(in the rows, 128 means zero)
Z: rows in several groups, each row roughly a mix of its group's directions:
Z (126 x 12):
[[126 180 133 119 116 119 122 122 153 109  76 150]
 [129 103 133 177 104 106 159 134 128 138 170 146]
 [117 179 122 128  99 126 113 136 106 181 135 127]
 [129 119 100 130  76 121 148 119 141 174 155 144]
 [141 118 130 145  92 140 137  70 155 149 134 155]
 [123  98 156 113  82 141 150 111  99 133 156 100]
 [125 150 132 156  78 141  85 107 121  98 113 128]
 [ 78  84 132  99 115 116 153 128 112 100 127 121]
 [120 143 118 131 140 111 135 122 144 138  85 193]
 [128 121 120 126 114  88 171 170 107 120 119  94]
 [154 123 114  90  81 117 146 102 155 151 139 145]
 [ 94 102 114 158  96 134 129 122 106 140 122 181]
 [113  94 117 104 117  92 110 123 139 109 153 177]
 [ 94 160 168 110 151 125 117 126  99 102 140  98]
 [ 93 157 144 111 107 138 152 104 155 146  86 110]
 [173 139 134 104 120 140 135 164 125 122 181 116]
 [119 128 148 116  76 142 144 108  88 158 113 108]
 [121 131 127  91  79 136 100 135 174 112 132 142]
 [137 138 139  86 123 137 131 117 129 148  91 186]
 [102 102 138  96 117 120 128 121 171  97 167 109]
 [ 97 132 149 160 129 146 117 151  71 134 108 111]
 [144 127 189 100 110 109 120 143 135 111 114  95]
 [119 102 103 145  89 120 117 126 118 140 148  70]
 [ 87 152 117 125 150  96 141 108 121 155  83 117]
 [138  97 135 102 155 115 125 156 144 104 172  94]
 [135 133 144  79  95 123 129 135  94 128  91  98]
 [127 147 122 191 128 141 116 118 135 160 136  90]
 [121 139 150 116 114 151 157 118 184 120 105 163]
 [136  77 107 134  95 116 125 120 120  82 118 152]
 [110 157 121 140 116 114  77 124  93  94 107 140]
 [110  79 106 139 128 128 115  96 109 149 124  83]
 [121 130 156 120 148 146 132 135  65 164 111 137]
 [107 162 135 121 138  85 104 135 146 127  81 104]
 [130 102 113 103 133 119  94 144 136 103 181 100]
 [123  83 119 132  84 130 140 138  94 120 125 170]
 [128 128 129  91 141 139 107  78  91 145 118 159]
 [111  86 132 155 152 127 146  91 124 167 136 154]
 [162  80 135 139 152 141 113 100 109 146 152 100]
 [119 115 133 163 138 156 141 152 107 164 125 178]
 [123 100 124 125 148 135 137 189  91 119 108 149]
 [150 141 134 110 128 145 133 167 132 155 189 124]
 [131 121 109 149 131 134 130  96  87 144 125 187]
 [136 126 152 165 116 139 127  99 128 113 142 190]
 [ 93 117 151 100  84 112 146 118 171 117 123 137]
 [113  87 116 108 136 121 131 110 148  93  75 134]
 [165 147 150 129 164 140 142 113 168 137 168 124]
 [145 105  86 146 126 137 106 149  99 126 179 121]
 [116 155 118  87 123 144 149 136 151 108 144 180]
 [100 107 140 105 149 112 114  85 149  93 159 132]
 [162 144 133  86 103 109 108 107 126  88 141 151]
 [117 124 112  86 149 121 147 170 128  78 127 121]
 [ 94 128 129 140  97  99 153 110  89 160 101 120]
 [145 151 129 149 158 164 146 117  92 155 113  94]
 [144 134 127 127 154 125 133 116 194 121 146 165]
 [125 170 116 102 150 109 118 142 145 134 170 167]
 [139 105 141 158 148 141 121  93 153 127 157 175]
 [138 136 101  98 139 121 134 145 188 138 159 107]
 [183 124 152 146 145  95 148 155 130 101 128 116]
 [140 116 119 174 161 136 137 152 142 127 179 143]
 [126  98 112 128 136 111 165 151 154 100 175 144]
 [115 107 114 151 140 132 116 178  87 111 107 156]
 [127 164 110 114  70 105 103 102 123 142 139 126]
 [123 117 146  78 124 113 141 110 123 146  99 178]
 [154 154 127 140 116 174 107  99  97 144 109 154]
 [129  80 107 185  97 138 142 128 123 137 138 123]
 [139 143 156 157 109 141  94 100  93 119  90 136]
 [127 113 162 171 132 112 151 139  81 123 119 156]
 [138 142 132 112 166 106 143 141 122 154  77 160]
 [121  97 150 190 128 124 124 137 107 137 164 140]
 [122 120  82 131 108  94 110 163 116  98 158 136]
 [123 141 122 109 111  98 104 102 130  76 165 145]
 [138 142  84 149 132 109 113 174 100 156 114 112]
 [140 119 186 111 119  96 110 104  98 114 112 138]
 [141 140 150 131 160 148 109  87 148 137 109 175]
 [131 122 106 172 155 127 143 153 112 128 156  80]
 [128 131 151 181 119  87 160 142 129 123 114 155]
 [158 155 149 115 148 119 124 118 144 100 184 108]
 [135 149 126 149 181 112 154 158 132 144  93 111]
 [116 123 151  98 149 112 128 123 123  69 148  95]
 [126 155 101 143 131 120 130 111 177 170 161 137]
 [ 89  87 109 150 127 103 158  94 125 131 105 139]
 [156  80 136 164 147 119 118  87 122 139 125 105]
 [ 78 150  97  89 133 140 114 132 155 150 114 118]
 [174 127 118 138 175 153 107 150 112 119 155 113]
 [123  66 124 155 144 126 115 119  99 117 143  95]
 [166 111 141 166 150 148 143 105 164 125 160 130]
 [ 95 110 124 141 160  96 132 120 152  96 162  98]
 [105 158 108 121 119  97 121 126 144 130 181  91]
 [142 115 129  90 161 148 106 115  96 101  95 105]
 [132 108 111 167 146 131 142 155 136 131 184 153]
 [105  93 131 131 129 158 129 132  79 141 172 141]
 [119 104 112 128 190 124 132 110 130 109 171 123]
 [110 120 137 139 125  69 121 145 163  98 120 156]
 [155 126 122 173  96 125  98 161 135  99 149 143]
 [146 112 148 154 114 148 158  94 150 151 173 130]
 [147 148 154 132 174 135 136 117 158 119 176 114]
 [117 105 107 144  99 117 105 120 117  83 111  84]
 [168 107 149 129 132 162 114 123  96 119 175 137]
 [118 135 127  87  95 119 140  85 152 147 133 165]
 [140 159 117  81 114 145 104 153 147 151  92 122]
 [100 104  77 115  95 102 114 141 126 139 151 148]
 [116 161 132 134 123 112 120  93 152 124 179  92]
 [119  88 130  91 134  94 131 142 156 107 154 160]
 [140 114 131 138 143 140 131 128 166 124 188 167]
 [109 186 119 104  96 145  97 138 141 128 107 124]
 [116 112 122 131 144 115 147 164 123 111 195 127]
 [158 141 155 131 129 114 157 179  94 147 146 117]
 [123 159 147 113  98 115 111  72 133 111 150 106]
 [141  91 123  97 168 110 124 153 135 110 171 122]
 [151 165 151 126 122 133 136  99 137 122  98 183]
 [118 139 140 130  83 160 149  90 105 155 105 142]
 [ 92 126 170 125  93 111 152 107 150 114 121  96]
 [143 118 127 121  76 121 132 173 154 128 121 166]
 [110 141 129 130 103 133 146 153 131  85 157 179]
 [148 148 125 117  95 133 129 138 111 167 145 184]
 [ 96 159 138 119  99 109 118  99 117 120 179 112]
 [115 159 104 145 154 123 132 149 158 175 159 119]
 [142 134 103 150 119 108 106 181 109 136 132  86]
 [109  95 122 112 135 145 155 142  89 156 173 133]
 [146 112  91 128 148 102 101 149  78 144 140 145]
 [113  84 133 187 137 150 136 136 109 118 113 112]
 [146 106 145 157 107 149 183 161 140 126 146 128]
 [132 121 139 117 176 157 108 152 137 150 176 134]
 [153 128 144 108 155 116 185 145 120 148 138 159]
 [ 99  93 107 119 132 131 159 148 127 132 184 141]
 [164 108 158 146 122 145 126  99  74 119 126 144]]

which group is each row in? (one row of each group first):
[147 139 132 140 107  94 119 163 120 138  85 171] => R
[169 124 156 130 124 148 133 130 113 131  98  71] => X
[127 154 117 110  68 142 122 105  98 144 107 110] => C

[106 148 100 111 114 111 146 166 176 133 154 118] => C
[131 148 149 124 130 180 168  99 132 150 101 133] => R
[145 161 128 136 112 159 127 149 113 155 104  76] => R
[172 140 167 134 142 152 138  92 152 137 133  98] => X
[117 140 164 159 130 145 128 128 101 145 137 187] => C
[152 125 147  84 135 139 169 148 137 162 150 149] => X
[162 124 136 165 103 160 152 132  98 142 123 166] => R
[156 137 157 122 142 172 106  83 122 110 133 152] => R
[143 104 121 132 130 116 109 161  94  67 125 130] => X
[131 112 124  73 165 109 137 163 157 130 132 120] => R
[111 145  94  96 141 111  66 116 127 128 125 117] => R
